Named moves (each a turn or a mirror), then the moves between two rows, first move first; the first pair answered:
j_95:
[  5  12 -10  -4  10  -8  24  -2 -13] -> [-11  16  -7   7   3  -8  21  -3 -15]
[ -3   7  -2   1   2 -12   3   8  17] -> [ -2   7  -2   0   3 -12   3   8  17]
[-16  50 -10 -16   3  -3  21 -12  -7] -> [ -2  46 -12 -24   9  -3  24 -11  -6]
j_48:
[ 37 -16   3  -2 -17  15 -13 -16  -8] -> [-12   7  -6  18 -31  13 -20 -22  -6]
[ 3 -2 -6 -3  2  6 -2 -6  4] -> [ 4 -5 -1  1 -2  7 -3 -7  1]
[ 26 -38 -12  -8   0  13 -20  -1  13] -> [-10 -29  -6  18 -23  17 -29  -8   8]
j_853:
[-31   8 -14   3  -7  -9  -1  -3   2] -> [ -6  -3 -27  -4 -11   0 -13 -15   8]
[ -9  -7 -11   6  -6  11  -6 -15   5] -> [ -9  -7   1  11 -12  11  -2 -15  -2]
[ 28 -10  -1 -11  -6   6  -2  -8  -3] -> [  4  -1  24   1  -7  -4  14   4 -15]
[-11  -2  19  14 -14  -2  -1   6  -5] -> [-24   4  -6   4   4  -6  -4  10  10]

Each pair is two moves apart.
[-14   9 -21  -4  11  -5  -1  -3  10] -> [ 19 -11  17  -1   3  -3   9   3  -7]  j_48 then j_853
[ 33 -12  -6   2 -11  -5  -3 -21   0] -> [-19   8   2  24 -20 -13   0 -17  -5]  j_48 then j_853
[ 17 -18 -21 -12   6  -7 -16   7  12] -> [-12  -7  22   8  -2 -19   7  23 -10]  j_853 then j_853
[  4  12   1  10   5  13 -13 -11   0] -> [  8  12   9   9   3  11  -8 -10  -5]  j_48 then j_853
[ 11 -22   3  -1  -6  -1  -5   5   4] -> [-15 -13   4   9  -7  -5  -5   9   4]  j_95 then j_853
[ 18 -26  -1  -5  13   8   0   2   9] -> [ -7 -20  25  15  -1   5   6   6  -5]  j_853 then j_95
[  8 -27  32   2  22 -22   6  17  -6] -> [ 21 -33   1 -12  31 -16  -8   9  11]  j_853 then j_853
[-25  -7   7   7  -5 -15   1  10  -6] -> [  9 -22 -11  -2 -12  -2 -16  -7   1]  j_853 then j_853
[-26  13  -4   9  -7   6  -4 -10   1] -> [-25  16 -12   0   6   2  -1  -5   7]  j_48 then j_95
[-5  4  5 -2 -6 -4  5  4 -4] -> [ 2  3 -2 -8  2 -5  5  5  0]  j_95 then j_853
[ -6 -10   0   9  -5   2  -7   3   3] -> [ 6 -9 -7  3 -6  5 -8 -3  5]  j_48 then j_853
[-19 -11  -4  15   3  -4 -22   3  -6] -> [ 12 -22  -5  -3  17  -5 -15   8  -4]  j_48 then j_48
[  1   0  -7 -16  20 -11  11  12   0] -> [-22  -3  12  14 -10  -5   1   6 -11]  j_48 then j_48
[-12  11 -11 -10  14  -7  -2   6   3] -> [12 -7 14 -9 10 -7  4 11 -8]  j_48 then j_853
[  9   8  20   3   7 -11  20  16 -11] -> [ 22 -12  20   6   6  -7   9  17  -7]  j_853 then j_48
[  7  28 -24 -13 -10  14  -4 -29  -5] -> [  9  22  23  -1 -17   7  18 -14 -28]  j_48 then j_853
[ -2 -25  -2   9  -2   1 -16   1   3] -> [-17 -18   1  12   3  -5  -9   8   1]  j_853 then j_853
[  5 -22  15  11  -6  -3  -9   4  -1] -> [ -5  -1 -15 -10  19 -11  -1   8  13]  j_48 then j_48
[-12  -5 -12  -4  33 -26  15  27   9] -> [ 19 -21 -37  -8  17  -6 -13   2  19]  j_95 then j_853
[ 15  -9 -41 -19   5   6  -7 -22   1] -> [ 12  -9 -42 -21  11   3  -6 -18   3]  j_95 then j_48
[ 5  1  1 -3 -5 13  3 -4  6] -> [-5  9  3 -3 -2  9  9  0  5]  j_853 then j_48
[-27  19 -15   1   3  -5   1  10  12] -> [ 17 -19  23   9 -13   3  -2  12  -3]  j_48 then j_48
[ -1 -17 -24  -7  11   1 -14   0  16] -> [ -8 -26  -5  13  -8   6 -21  -3   8]  j_48 then j_95
[ 17 -15 -12  -2  -9 -11   1   1  18] -> [  8 -13  12  11 -21 -12   9   4   5]  j_853 then j_95
[ -2  12  -1   3  -6   9  -5 -16 -12] -> [  6   9   0  -1  -5  10  -5 -17 -12]  j_95 then j_48
[-38  12  -2   9  -2  -9 -14  14   4] -> [  2  -3 -29 -10   1   3 -30   0  17]  j_853 then j_95
[  4  -8 -12 -16  16   2   2   4  18] -> [-21  -9   5  14 -12   7  -8  -2   8]  j_48 then j_48
[-21  41 -14 -15  23  -2   9  14   3] -> [-24  31 -23   8 -16  18 -22 -13   5]  j_853 then j_95
[ 11   4 -18  -8  22  -8   0  25   9] -> [ 13  -1 -13  -6  23  -8   0  28   8]  j_95 then j_48
[ 18   4  14   6   6  -2   4  10 -10] -> [-6 13  8  8 13 -8  5 16 -4]  j_853 then j_95
[-26 -18   6  22 -12  -4 -13  -3  -5] -> [-12 -23 -14  13  -8   1 -25 -10   6]  j_853 then j_853
[ 21  -5 -13  -4  -6  18 -16 -12   7] -> [-24  27  -2   6  -5   7   3  -5  -2]  j_853 then j_48
[  7  11 -12 -20  14  -7  13   0  -1] -> [-15   5  10  13 -19   0   1  -7 -13]  j_48 then j_48
[-34  19  -3  14 -10   0  -3  -6   2] -> [ 12   5 -30 -15   6   7 -11 -13  16]  j_853 then j_95
[ -3   9  19  29 -34  17 -22 -13 -18] -> [ 41   8  -5 -27  30   0   5  11  -1]  j_853 then j_95
[ 5 -1 11  8 -2  0 16  1 -3] -> [ 7 -5  5  3  8 -3 16  6  3]  j_853 then j_48
[ 10   7 -37 -11   6   5 -13 -19  23] -> [ 11   1  -5  14 -31  15 -17 -31   3]  j_95 then j_853
[ 23 -25  -8 -10  -1   3 -10  11  14] -> [-31   3   8  16 -18  -4  -1  11   2]  j_853 then j_48
[ 18  -9  -2  13 -27  13 -18 -23  -4] -> [ 40  -6  15 -12   6  -3  15   1 -11]  j_853 then j_95
[-22   3  15  17 -14  -3   1   2  -9] -> [ 11  -9 -15 -16  20  -6   0  10  11]  j_853 then j_48
[  8  -8  -7 -11  16  -3  -4  11  13] -> [-12  -7  12  15 -13   3 -10   3   1]  j_853 then j_95
[ 12 -13 -18  -5  29  -9 -12  13  18] -> [  4 -14 -17  -1  29 -11 -12  15  18]  j_95 then j_48
[ 11   7 -23 -12   0   7  -6 -14   7] -> [ 16   4 -21 -14   3   6  -4 -12   7]  j_95 then j_48
[ 37 -33   5  -5 -17  13  -7   3  -5] -> [-43  -8   6  22 -16  -1  -4  17  -3]  j_95 then j_853
[-20 -15  12  14  12 -11  -6   9  14] -> [ -2 -22  12   4  21 -11  -2  13  15]  j_48 then j_48
[ 18  12 -37 -27  10   1  -9  -8  20] -> [  4   9 -21   5 -32  14 -26 -28   7]  j_95 then j_853
[18 -1 13 -6  0 -2  3  0 -7] -> [-2  5 18  0  3 -9  7  7 -8]  j_853 then j_48
[ -7 -11 -26   1   3   2 -17   1   7] -> [-11 -16 -17  10  -5   3 -20   0   3]  j_48 then j_95
[ 6  8 15 -7 -6 -5 11 -5 -6] -> [-11  16  -4  -9   3  -8   6  -4   5]  j_48 then j_853
[-35  12 -11  12  -7   4 -15  -7   2] -> [ 32 -24  12  -6   2   8  -9   1  -5]  j_48 then j_48
[  6  -5  21   7 -15  -7   8  -1  -7] -> [-17  11   9  10 -14 -10   7  -3  -2]  j_95 then j_48
[ 16  -9   0  11 -25  11 -11 -15  -6] -> [-12  11 -18  10 -20   8 -11 -17   1]  j_95 then j_48
[ 17 -16  -1  -1   4   4  -6   4   3] -> [-16  -6   2  16  -6   2  -8   4   1]  j_48 then j_853
[ 16  28 -15 -37  -6  11  19   0  -2] -> [-11  22   9  -1 -42  18   6  -8 -14]  j_48 then j_48
[ -1   2 -24   4 -11  10 -29  -6  15] -> [ 33  -8   4  -1 -17  13 -15  -5  -1]  j_853 then j_95
[ -2   1  38  11  -7  -7  24   6 -26] -> [ 13  16  10 -21  22 -12  34   8 -12]  j_48 then j_95
[-41   7 -19  16 -14   0 -16  -6  14] -> [-12  -6   2  23 -39  11 -18 -19  -1]  j_853 then j_853
[-14  15  -5   8 -14   7  -2 -13  -5] -> [ 14  10  12  -5  -6   3  14  -7 -14]  j_95 then j_853
[-21   4  19   4   8 -15  17  19  -9] -> [  6  -3 -21 -19  25  -9   4  11  12]  j_48 then j_853
[-1 16 -2 -7  1 -5  6  1 -8] -> [12  9 -2 -9 -5  0  1 -5 -8]  j_853 then j_853
[-22 -22  31  14  10 -15   5  19  -8] -> [-28 -18  30  18   3 -13   2  15  -9]  j_95 then j_48
[ -7  -9  -5  14   0   0 -13  -2  -5] -> [ -1 -11  -3  13  -1   0 -13  -3  -6]  j_95 then j_48
[21 11 -6  0 -9 14 -1 -9  1] -> [ 16  12  -5   4 -13  15  -3 -10   1]  j_48 then j_95
[ 29   0  26   4  -5   6  19 -22 -20] -> [-32  30 -15   9   7  -2   9 -21   1]  j_48 then j_853
[-10   8   8  -1   9  -8  10  13   0] -> [-4 -1 18  4  2 -6  8 12 -5]  j_48 then j_48
[ -5  -9  26  12  -5 -18  -3  19   1] -> [ 16 -17  -9  -5   3  -9 -22   7  19]  j_853 then j_853
[-19  -1  17   5   0 -12  13  11  -7] -> [ -6  -8  23   6  -4  -8  12   9 -11]  j_95 then j_48
[ 12   4  10  -7   6  -8  19   1 -11] -> [ 12  -6  18   1   0  -6  13   3 -13]  j_853 then j_48
[-25   3  -8  21 -20  18 -15  -6  -6] -> [ 10 -15   5  15 -25  24 -13  -9 -12]  j_95 then j_48
[  8  16  14  -1  -6  -3  17  -4 -11] -> [ -7  24 -10  -7   7  -6  12  -2   1]  j_48 then j_853
[-22  14 -10  -4   4   8   3   4  -4] -> [ 17  -3   4 -15   6  11   9   6 -10]  j_48 then j_853
[ -7 -23  23  21 -15   4  -4   5 -11] -> [-13 -12  -8  -8  28 -10   6  22  10]  j_853 then j_48
[-35 -11   3  15   7  -3 -11   0   8] -> [ 25 -26  19  -7  13   1   2  -1  -1]  j_95 then j_853
[-18   0  16   1   6   2  11  13 -13] -> [ 13 -22   4 -10  13   8  -2  10  -3]  j_853 then j_48
[ -6   4 -25   2  10  -2  -2  -2   7] -> [  1   0  12  17 -11  -1   8  -3 -15]  j_853 then j_853
[-20  14   4  -9  14 -12  14  15   0] -> [ 16   1 -17 -25  14  -1   0   2  10]  j_95 then j_853
[  1  21 -15   0 -12   1 -13 -11   6] -> [ 19  14  15   1 -16  -1   1  -6 -10]  j_48 then j_853
[ 17 -11  -3  -8  16  -5  11  15   8] -> [ 12 -21  16  13  -5   0   4  11  -1]  j_48 then j_95
[-1 15 15  8  7  6 17  8 -7] -> [ 1 16 -6 -3 20  5 13  8  5]  j_95 then j_853
[ 40 -19  22  -9  -9   8   3 -13  -5] -> [-24  31 -25 -15   8  -2   5 -16  14]  j_48 then j_48
[ -9 -18  12  21  -8   1 -15   7  -8] -> [-17 -10   7  22 -11   2 -15   3  -7]  j_95 then j_48
[  4  23 -16  -7  -2   2  -1 -17   1] -> [ 25  11  -7 -12   0   3   0 -15  -1]  j_95 then j_48
[ 40   3 -19  -9 -12  17 -12 -26   0] -> [  1  23 -32   2 -18  15 -16 -31   3]  j_48 then j_48
[ -7  27 -13  -9  22  -9  13  12   4] -> [-18   9  22  26 -10  -4   2  10 -11]  j_48 then j_95
[10 12  2 -8  2 -5 13 -6 -6] -> [ -7  16 -11  -4   3  -5   4  -8   2]  j_95 then j_853
[ 15  16  -2 -23  13   0  23  -2  -1] -> [ 15   3  24   2 -18   9  14  -9 -15]  j_853 then j_48
[ 14  -3  -8  -2  -8   4  -6 -12 -13] -> [ -9   7  -1   9 -12   0  -2  -9 -18]  j_48 then j_853
[ -2  22   7 -16  26 -22  27  13  -8] -> [ 37 -21  26   4 -12  -1  -2  -5 -15]  j_853 then j_48
[-4 -6  0 -8  6  6  6  2  2] -> [ 0 -9  5 -6  2  8  7  0 -1]  j_853 then j_853
[-18   3  -7  12 -12  -5  -7   2  10] -> [  5  -1 -21  -4  -1  -2  -8  -1  17]  j_853 then j_48
[  6   3 -21 -15  19  -3   3   2  10] -> [-16  -6   7  21 -17   5 -10  -6  -4]  j_48 then j_48
[-23  -7  12  13   1  -9   2  11  -6] -> [ 12 -11 -20 -12  13  -2  -8  -1   8]  j_48 then j_853
[-28   9  19  12  -6 -13   6  11  -9] -> [ 25 -20  -7 -17  16  -6  -7   9   9]  j_853 then j_48
[-17   3  -3  15 -14   5  -7 -11   1] -> [ 15  -3  19   1  -5   2  13  -3 -10]  j_95 then j_853
[  9 -29   4   7  -2   7 -13   5   5] -> [-19 -17   2   7  12  -4  -4  17   8]  j_853 then j_853
[-14  26  -8  -5   4  -5   9   6  -5] -> [28 -2 -4 -7 -9  9 -5 -5 -6]  j_853 then j_48
[ -5  -1   7   5 -14  -4  -4  -3 -11] -> [ -1   1  10  -4   0 -10   7   6 -13]  j_95 then j_853
[ -8  32  30   4  -7 -10  40   2 -28] -> [ 12  28  28 -10   6 -12  45   6 -25]  j_48 then j_48
[ -1  22 -10  -2   2  -1   5   1  -3] -> [  0  19 -11   3  -7   4  -2  -6  -4]  j_853 then j_95
[-12  -8   5  16 -12   0 -10   4  -2] -> [ -4  -4 -16  -5  13  -6  -4  11  10]  j_853 then j_48
[ 10  16  16  12  -4   8  13  -4 -15] -> [ -5  28 -15   2  10   5   7  -6   1]  j_48 then j_853
[ -9   8  -6  16 -19  11 -18  -6  -8] -> [ 14   5  22   5  -9   3   5   6 -22]  j_95 then j_853
[  5   6  -2   9 -24   7 -11 -21 -16] -> [ 29   6  -1 -17   7  -3  10  -5 -14]  j_853 then j_95
